One vector is turned by the same rotation once a step. Each row is the vector after some number of steps, and that number follows the row.
The counts run from 0 to 218.
[141 113  84 127 138 108 138 114 108 170 116 144  82 138  39 152 131 148
 138 144 115 130 141 143 136 151 133 148 127 103 119 176 132  78 100  85
 119 118 133 106  91 166 149  95 155 169 131 122] | 168
[105  75 125 155 138 137 169 153 114 116  92 121 127 148  84 132 142 183
 132 169 119 114 133 122 161 134 145 135 118 101  85 136 109 132  73  87
 112 121 146 155 129 127 139 116 168 143 146 107] | 109
[126 129 115  93 120 136 158 115 122 153  99  93  83 129 102 105 117 177
 147 118 171 100 156 194 132 171 135 136 159  99 111 140 131 126 103 128
 141 117 145 101 137 112 156 114 177 122 166  88] | 198
[133 129 108  94 166 137 141 115 104 176  89 120  91 112  77 126 124 211
 141 113 123 110 149 157 129 160 131 144 164 103  95 177 121 122 106  97
 133 154 119 141 116 115 141 118 155 134 143  99] | 57
[ 71 128 104 164 138 160 151 124 107 143 134 117 147 157 127  67  94 151
 148 105  87 103 102 146 101  92 122 137 113  88 133 107  99  94 133 124
 134  85 134 117 145  89 128 158 184 139 148 121] | 1
[127  92 139 125 141 130 162 113 123 141  79  82 114 175 105 128 158 193
 169 113 113  93 135 124 152 127 124 145  96  68 117 173 115 124 104 104
 140 147 125 115 140 114 134 114 145 158 150 109] | 10
[136 116 108 136 143  86 149 119 116 187 118 143  92 114  46 112 127 169
 119 148 117 104 150 171 149 144  96 137 127 108 118 158 109 115  83 105
 121 168 123 118 130 153 153 113 156 155 122 115] | 162
[ 75 109 105 154 174 127 164 105  98 149  71 153 105 132 100 104 118 155
 143 109  78  92 168 117  84 150 156 149 106 137  95 106 125 137 135 111
 148 126 115 152 115  90 142 152 164 130 145 106] | 189
[ 73 144  84 144 129 153 149 140 103 129 147 136 136 142 110  84  94 115
 161 123 119 150  94 157 127 136 142 155 169 120 129 113 117  88 121  99
 133  84 160 133 105  84 172 135 177 124 147  97] | 217
[ 60  92  98 160  66 116 173 133 114 115 112 116 121 136 122 106 104 152
 134 140 102 113 129 159 127 129 137 138  93  94 102 115 124 135 115 116
 129  70 164 140 137 102 129 139 193 144 149 108] | 113
[109 112 106 131 119 142 118 116 114 102 117 153 111 141  61 109 126 125
 150 136 138 144 125 164 153 152 167 130 169 140 112 130 120 104  83  92
 127  80 158 137 108 119 194 112 167 135 150  62] | 210
[109  95 104 128 170 127 177 109 103 166  70 147  88 124 111  94 118 166
 123 120 110 131 160 138 105 146 165 141  76 138  89 119 106 152 129 105
 145 105 119 143 127 102 136 150 176 128 161 107] | 190
[124  96 113 164 175 132 179 129 127 168 116 104 154 159 106 103 125 189
 151 145  90 110 109 114 135  95 133 139  93  65 110 132  75 102 110 102
 119 130 119 121 145 120 123 136 173 151 146 145] | 3
[129 105 127 151 114  99 154  82 147 160 136 139 134 142  82  99 129 124
 125 128 116 125 123 157 162  92 153 114  86 100 167 142  87  87  96  99
 131  69 131  97 162 152 146 123 179 160 160 128] | 126
[ 56 121  76 176 148 101 183 116 111 137 125 149 132 133  93 111  77 108
 156 120  91 126 151 147 136 148 141 166 171 149 119 111 111  98 130 116
 146 116 129 166  98  96 169 128 160 109 136 109] | 77
[114 114 125 161 106 100 157 123 131 128 133 105 143 171  66 122 132 132
 166 127 124 105 145 150 187 133  93 162 149  85 158 157 113  83  75  99
 153 143 138 100 139 125 170  91 151 149 140 106] | 122
[110 116 136 139 132 106 122 112 138 131 131 117 143 172  64 130 160 139
 175 105 109 109 116 130 161 105 123 138 145  91 151 181 106  65 101  81
 136 114 138 104 132 134 182 124 142 172 135 104] | 128
[136 120 116 107 146 132 171 111 123 180 121 134 107 159  87  88 142 129
 150 137 150 153 133 140 133 143 172 143 118 107 122 109  90  90  96  83
 127  94 156  72 136 115 166 116 173 139 171 110] | 86
[ 58  81 136 180 128 139 142 145 117 110  99 109 144 140 118 121 115 164
 122 139 105  75 139 139  95 109 151 133 120 115 110 110 121 131  97 109
 120  66 167 150 144 113 135 155 205 142 134 124] | 107
[ 95 121 102 189 158 161 138 133  96 151 115 111 142 154 116 117  98 189
 152 109  62  90 135 122  72 114  96 146 109  78 134 138 125 103 126 124
 145 112 107 153 123 113  99 122 163 150 113 133] | 142
[128 146  88 127 128 121 124 107  86 161 120 138  78 160  40 138 132 152
 156 116 114 125 127 144 142 163 126 147 142 109 127 168 142  83 108  92
 148 125 133 103  86 147 176  99 143 165 118  89] | 169
[ 71 118 101 143  96 144 129 128 107  94 128 135 120 143  85 119 103 108
 146 111 133 132 115 162 127 138 164 129 177 144 116 125 131 100 101 109
 127  54 161 136 106 115 193 131 178 136 150  77] | 211
[134  93  94 134 128  77 157 107 117 147  91 136  93 106  72  95 112 190
 128 127  89 102 144 165 175 141 112 117 119 112 114 167  96 139 105 125
 141 162 108 160 135 133 152 117 160 154 138 109] | 156
[139 144  66 133 131 120 158 100 103 149 121 100 104 167  90  67  91 145
 191 127 128 136 100 158 133 131 114 124 137  95 142 151 112  88 134 143
 143 130 111  90 113 121 171 119 147 158 154 122] | 40
[ 79 100 112 150  99 147 138 143  88  91  98 125 106 165  91 102 126 155
 154 147 109 115 114 147 149 146 127 146 131 105  96 132 137 149  87 115
 148 122 155 136 121  74 170 143 171 139 134  60] | 111
[ 71 100 115 167 125 111 123 118 128 117 121 117 128 132  80 146 109 113
 147 114 131  73 164 169  87 141 156 136 162 132 133 125 148 106  97 115
 135  63 166 139 107 146 167 116 185 138 130 112] | 206
[ 91 136  87 105 147 111 178 138 129 149 137 107 116 150  89  95 110 120
 171 139 145 120 118 166 141 132 143 151 178 110 130 130  99  84 106  99
 115 133 158  84 121 104 189 134 169 130 155 131] | 81
[ 65  98  97 141  91  94 147 104 120  98  88  93 111 128 108 102 108 168
 150  99  97  65 129 166 112 113 115 129 128 113 140 162 150 132 138 156
 155 118 121 139 124 119 143 149 179 159 126 118] | 153
[ 88  89  83 160 144 116 179 136 140 155 124 150 128 112  75 140 104 141
 135 146 111 162 122 143 159 128 155 140 154 112  89 140  86  87  94  73
 114  93 153 177 115 135 157 106 156 137 151 130] | 214
[ 98 132 119 114 122 136 142 122 120 146 109  85 109 130 103 122 111 158
 157 100 159  62 164 191  97 170 123 150 177 106 128 144 140 119 102 126
 143 117 159 107 127  97 159 119 184 125 147 104] | 199
[ 93 116  89 147 124  81 141  98 114 170 132 147  92 118  76 122 113 126
 106 126 103  96 149 164  92 121 133 135  98 115 135 136 137  91 115 111
 131  79 153  97 111 157 119 133 183 176 119 148] | 166
[140 104 131 153 138 141 137 106 114 145 101 137  93 112  76 112 115 147
 119 140 157 120 174 175 150 178 137 109 139 120 117 134 128 122  67 100
 135  99 139 130 141 139 160  76 180 121 156  94] | 203
[ 84 129 110 168  79 124 171 130 100 110 132 119 116 161  95  98 104 133
 156 127 112 111 126 156 175 154  98 165 145  91 127 148 133 113  99 110
 162 143 144 130 123  82 159  99 160 141 144  70] | 117
[143 108 103 143 103 117 122 111  97 139 128 152  86 117  59  99 117 167
 108 159 117 120 101 167 149 123 136 108 109 106 121 148 114 103  84 106
 107  96 144 105 125 166 140 136 181 175 123 112] | 27
[ 81 125 121 185 130 112  99 116 103 130 140 156 133 128  64 130 111 149
 124 117  78  61 151 165 123 132  97 132 150 117 138 150 142 102 103 110
 150 128 133 147 110 148 145 131 170 152 105  93] | 24
